rotation steps, each row followed by its count of steps:
The counts run from 0 to 507.
[151 142 148 128 157 117  98 113 129 141 137 132 101 162 105 125 133 121
  73 111 156  98 160 118 113 120 117 206 102  99  83 115 139 101 137 154
 138  86 125 174 120 113 147 127  75 117 136 116 172]	506
[171 127 121 132 132 158 113 124 117 120 114 118  86 140 107 140 167 134
  72 104 170  92 170 141 110 101 104 169 121 128  90 150 130 100  90 159
 162  88 148 171 137 117 145 127 110 148 117 112 174]	175
[114  91 138 142 147 121 127  96 147 124 129 112  97 142 101  89 118 104
  85 131 168 114 176 136 111 142 146 192  88 128  99 156 124 111 156 137
 130  93 138 171 120 127 138 160  89 127 137  71 162]	283
[152  96 109 142 140 146 118 109 162 128 111 129 109 121 101  96 153 139
  67 124 134  90 207 168  96 106 120 177 127 123 131 161 127  97 114 147
 141 104 164 147 143 126 142 138 130 151 130  80 158]	164
[147  98 118 129 144 131 134 117 130 122 124 108 118 165 121 107 167 133
  79 114 145  77 184 124  97 108 121 178 113 110 112 170 140  70 134 141
 128  96 174 156 113  91 148 143 118 172 130  95 143]	346
[142 144 138 147 160 117  93 128 118 119 121 116  79 143 117 126 131 124
  92 116 137 108 174 116 104 109 125 185 103 109  71 124 132 103 111 160
 128  66 134 175 119 124 156 131  79 120 137 121 178]	13
[158 149 135 132 161 126  90 110 139 141 131 133 101 151 107 126 139 119
  76 109 153 103 152 131 104 112 103 192 107 100  78 103 133 103 133 165
 140  87 125 178 120 117 139 136  80 112 135 112 179]	489
[137 120 113 132 149  95 129 122 146 118 126 116  94 160 104 122 147 128
  84 107 143  83 165 113 124 132 118 168 120 119  77 170 156  85 120 162
 128  71 131 167 102  89 155 138  77 137 137 117 152]	311
[152 127 134 133 145 107 109 118 149 141 104 129  87 126 111 107 124 153
  74 123 128  87 210 153  95  97 141 192 130 126 141 154 122 117  97 157
 138  96 143 154 143 152 154 126 111 137 149 107 163]	403
[159 138 134 130 150 110  93 125 134 143 100 121  71 129  99 133 121 151
  79 121 137  80 186 146  96 110 132 173 123 128 107 147 119 126  98 160
 150  87 115 159 147 145 161 107 100 134 145 113 188]	425
[131 127 143 113 157  91 108 120 124 142 125 111 106 168  99 132 130 127
  81 116 150  74 156 112 120 132 123 180 102 116  86 144 144 102 138 140
 143  79 118 178 110 104 163 121  71 143 143 117 170]	298
[125 101 142 139 158 108 107  98 168 142 122 132 109 123  92  86 111 120
  78 129 129  98 192 138  88 129 132 193  94 104 100 142 124 109 153 141
 127  91 133 152 124 129 146 133  99 114 155  86 161]	496
[135 120 135 117 152  85 121 119 128 134 120 105 100 165 106 131 129 135
  78 115 143  73 164 112 123 132 130 179 114 119  93 160 147 100 129 145
 137  79 116 172 112 101 168 119  72 148 146 123 166]	315
[143  91 135 133 117 150 144 109 117 119 117 103  76 145 116 109 148 122
  79 113 159  88 190 136 108 115 148 186 112 136 119 184 116 104 114 143
 143  98 163 165 136 126 144 132 119 168 139  91 156]	376
[140  90 128 140 120 154 139 114 124 120 113 107  78 129 109 112 150 124
  81 118 162  94 190 144 106 111 144 172 112 143 111 187 115 106 108 140
 153  96 154 164 140 137 145 138 122 164 133  88 168]	393
[133 116 127 149 159 152 100 109 150 131 128 122 106 137 114  85 130 116
  88 136 155 118 185 151  90 114 128 187  92 115 103 114 123 100 143 137
 123  98 164 171 133 143 138 170 106 121 121  75 174]	11
[140 103 135 133 136 120 135 108 141 134 120 122 104 141 121  93 142 140
  76 120 136  87 213 138 103 110 151 210 121 115 150 165 123  99 126 143
 121  97 172 150 126 126 155 136 113 158 149  99 144]	364
[139 144 110 131 170 100  90 126 159 135 112 116 100 146  93 121 120 139
  87 135 147  95 166 145 115 123 113 161 116 128  83 130 146 113 121 154
 138  77 115 174 128 130 161 148  70 122 116  97 194]	21
[134 117 115 150 155 110 112 118 144 113 127 111  93 145 102 119 148 116
  92 111 138  96 152 117 102 122 109 154 108 111  53 156 143  87 129 164
 133  73 131 170 109  93 145 148  86 122 134  98 169]	273
[144 100 124 132 141 146  96 117 141 131 108 110 106 121 104 100 152 129
  78 127 127  82 195 157  70 102 119 162 102 110 113 154 114  95 125 138
 147 106 159 151 151 128 148 128 137 157 137  74 178]	423
[150 128 136 116 147 105 107 114 148 150 112 122 113 151 109 111 128 157
  70 129 137  69 206 151 107 113 139 203 132 126 153 150 136 114 114 141
 138  95 147 157 138 134 160 128 107 153 139 108 159]	369
[155 106 112 150 143 167 109 121 130 110 117 122  86 122 113 113 169 120
  80 110 145 108 179 146  86  99 103 162 108 115  77 150 118  87 105 157
 141  88 164 163 137 119 140 137 124 143 125  86 171]	197
[156  99 114 150 132 162 120 124 136 111 111 115  83 126 111 114 169 127
  76 106 139  96 187 145  90 101 108 157 117 119  87 169 122  85 103 156
 152  89 162 158 137 113 141 135 125 146 128  92 163]	180
[156 145 124 147 159 125 101 118 147 119 123 125  78 146 107 126 136 120
  88 112 148 115 157 128 110 116 113 179 116 115  65 129 133 104 115 176
 132  74 121 170 120 121 140 151  79 105 127 111 183]	251
[132 113 128 130 164 129  90 128 122 122 115 108  99 136 101 125 143 124
  92 126 125  94 180 121  91 106 112 151  89 107  58 136 128  89 121 128
 142  76 148 170 137 119 165 117 103 140 129 100 179]	1
[155  98 117 142 143 151 107 115 157 132 118 131 104 118 106  94 152 134
  70 127 132 100 205 166  83  97 117 180 116 113 124 144 119 100 115 147
 138 105 173 148 147 138 140 139 130 144 128  79 158]	181
[162 136 126 143 148 119  98 131 131 124 111 125  71 127 108 131 141 146
  79 110 127  97 192 131  97 101 121 175 121 112  78 143 120 109  89 168
 141  72 129 154 138 132 155 107  96 125 145 128 172]	200
[143 137 137 154 154 118  97 105 149 137 122 135  79 122 108 102 116 123
  82 121 140 122 192 145  99 105 137 200 104 112  96 123 118 124 117 165
 127  84 129 165 133 145 141 138  89 104 147 106 170]	233
[140 144 138 135 167 109  97 102 154 144 126 127 115 163 119  91 124 124
  77 126 145 100 177 137  92 113 134 206 107 108 127 117 138 105 149 153
 112  91 145 163 116 126 141 165  89 122 138  91 171]	50
[139 141 123 121 154 105 105 121 131 128 119 107 107 173  99 131 141 123
  85 117 167  73 143 127 116 126 113 161 107 121  80 147 147  93 136 143
 145  78 121 184 111 100 148 150  76 143 123  91 187]	60
[119  91 147 138 139 125 138  92 131 124 138 116 100 156 115  92 128 109
  87 116 159 102 180 119 104 133 148 204  91 118 102 156 128  93 159 139
 125  94 156 171 112 116 140 151  98 145 151  87 150]	304
[136  80 142 124 119 132 142  99 134 134 122 114 101 137 107 107 133 128
  69 120 153  79 196 139 105 128 145 194 113 129 135 180 119 107 130 134
 151 104 150 157 137 128 150 122 121 166 147  88 155]	134
